128 stands for zero in the data rows.
Some points, one per row:
[ 93 150 142 107 138  97 121 129 133 123 108  99]
[118 167 110 119 121 134 110 126 115 124 137 128]
[124 141 117 133 132 113 123 132 146 168 114 112]
[128 181 114 147 151 132 119 167 127 155  96 114]
[114 195 123 119 133  97  79 140 114  74 147 136]
[125 110  98 140  59 103 153 130 139 103 161 149]
[199   0 173 157 162 139 124 140 234 147   0  71]
[128 189 140 141 134 132 137 158 111 146 115 108]
[119 136 105 157 104 118 139 147 123 160 139 152]
[153 127 137  92 113 150 144 125 130 165 148 146]
[123 119 100 142 124 100 116 128 120 122 135 124]
[122 138 118 126 126 107 124 116 125 112 131 132]
[105 130  84 187 100 130 108 134  80 148 113  75]
[146  45  66 175 151 133  90 166  93 105 143 153]
[107 147  76 131 157 177 126 169 132 115 180 119]
[176  41 252 159 255 131 148 164 160 120 107  84]
[117 171 130 136 132 144 125 134 128 135 130 152]
[134 126 123 159 192 140 160 133  68  75 163 145]
[ 87 112 195  88 111  89 148 117 154  96 118 101]
[106 131  61 182 127 172  99 114  61  65 196 134]
[107 140  90 130 115  98 128 112 132 124 153 139]
[117 152 125  90 189  44 113 113 195 113 113 119]
[126 124 114 172 150 111 126  95 139  79 111 144]
Then 10 other points, each followed by its number:
[158 155 106 103 107 104 143 102 116 169 148 144] 0
[133 162 118  94  84 174 164 118 126 131 138 106] 1
[126 132 135 124 112 152 115 141 135 134 130 120] 2
[121 132 126 157  61 136 109 149 121 162 145 145] 3
[136  91 140 108 117 112 143 146 122 159 122 122] 4
[221 203  92 191  43 255 183 117  31 207 167 148] 5
[169 219 149 117 111 175  86 123  31  94 116 174] 6
[102 218 138 141  78 135 117 110 149 178 100 123] 7
[141 108 162  83 167 124 141 117 133 109  75 106] 8
[182   0 195  82 179 147 233 104 241 108  56  44] 9
Which three of these numbered points are nearest to each point below by angle, seen from the average point of the first points? Their numbers follow each, nearest first.
[135  93 126 140 133 117 129 127 121 137 122 141] > 4 9 3
[148  50 179 128 106 140 104 120 144 194  70 155] > 4 2 9
[123 151 136 131 117 146 145 135 117  98 131 116] > 1 6 5
[135 152 147  83 168 110 140 106 123 114  87 123] > 8 9 6
[142  28 110 122 149 113 185 120 177  77 149 137] > 9 4 8
[104 150 169 109 115 154 111 127 114 146 110 123] > 2 7 1
[137 165  79  95  73 108 170 126  88 198 153 152] > 0 5 1
[138  58 148 132 131 123 133 111 165 104 143 115] > 9 4 8
[142 110 131 132 116 150 100 129 124 167 116 121] > 2 3 4
[167 143  89 170  80 164 138 159  55 116 156 131] > 5 6 3
[123 151 127 136 120 127 104 135 128 141 121 128] > 7 3 2
[146 128 174 130 122 154 121 145 123 179  96 129] > 2 4 7
[136 128 125 126 131 131 134 133 124 117 133 133] > 1 5 0
[117 128 158 106 175 138 169 166  85  73 100 123] > 8 9 6
[105 138 255  22 210  47 170 122 174  58  97 142] > 8 9 4
[147 102 112 117 126 174 156 126 148 135 151 115] > 1 2 9
[107 190 164  24 173  86 154  92 103 133  85 138] > 8 0 6
[189  86 143 151 154 144 147 132 139 109 130  98] > 9 8 4
[160 238 134  90  98 144 195 112 123 111 125 166] > 1 0 6
[144 142 115 116 172 113 138 122 127  75 116 125] > 8 9 6
[141  76 108 130 105 145 127 145 120 185 113 111] > 4 3 2
[125 152 121 114 129 130 144 127 123 133 135 129] > 1 0 7
[ 87 248 103 112  75 122 140  87 127 165 109 187] > 7 0 1
[139 120 128 115 133 150 130 133 124 143 124 123] > 2 4 1
[ 90 195 128 127 174  64 122  81 143 114 166 156] > 0 7 6
[ 81  99  79 160 102 123 116 158 106  92 132 110] > 3 2 5
[138 114  90 148 118 152 133 135  91 134 174 124] > 5 3 1
[147 214 124 118 121 152 141  85  60 109 120 149] > 6 5 1
[133 107 152 127 121 136 123 126 124 171  88 115] > 4 2 8
[123 153 102 137 208 106  89 119 123 129 115  83] > 8 6 9
[139  89 184 109 167 126 128 140 141 147  87 148] > 8 9 4
[130 126 117 136 159 123  96 118 160 157 163 101] > 0 2 7
[124 149 121 130 116 122 139 129 137 131 115 128] > 7 1 0
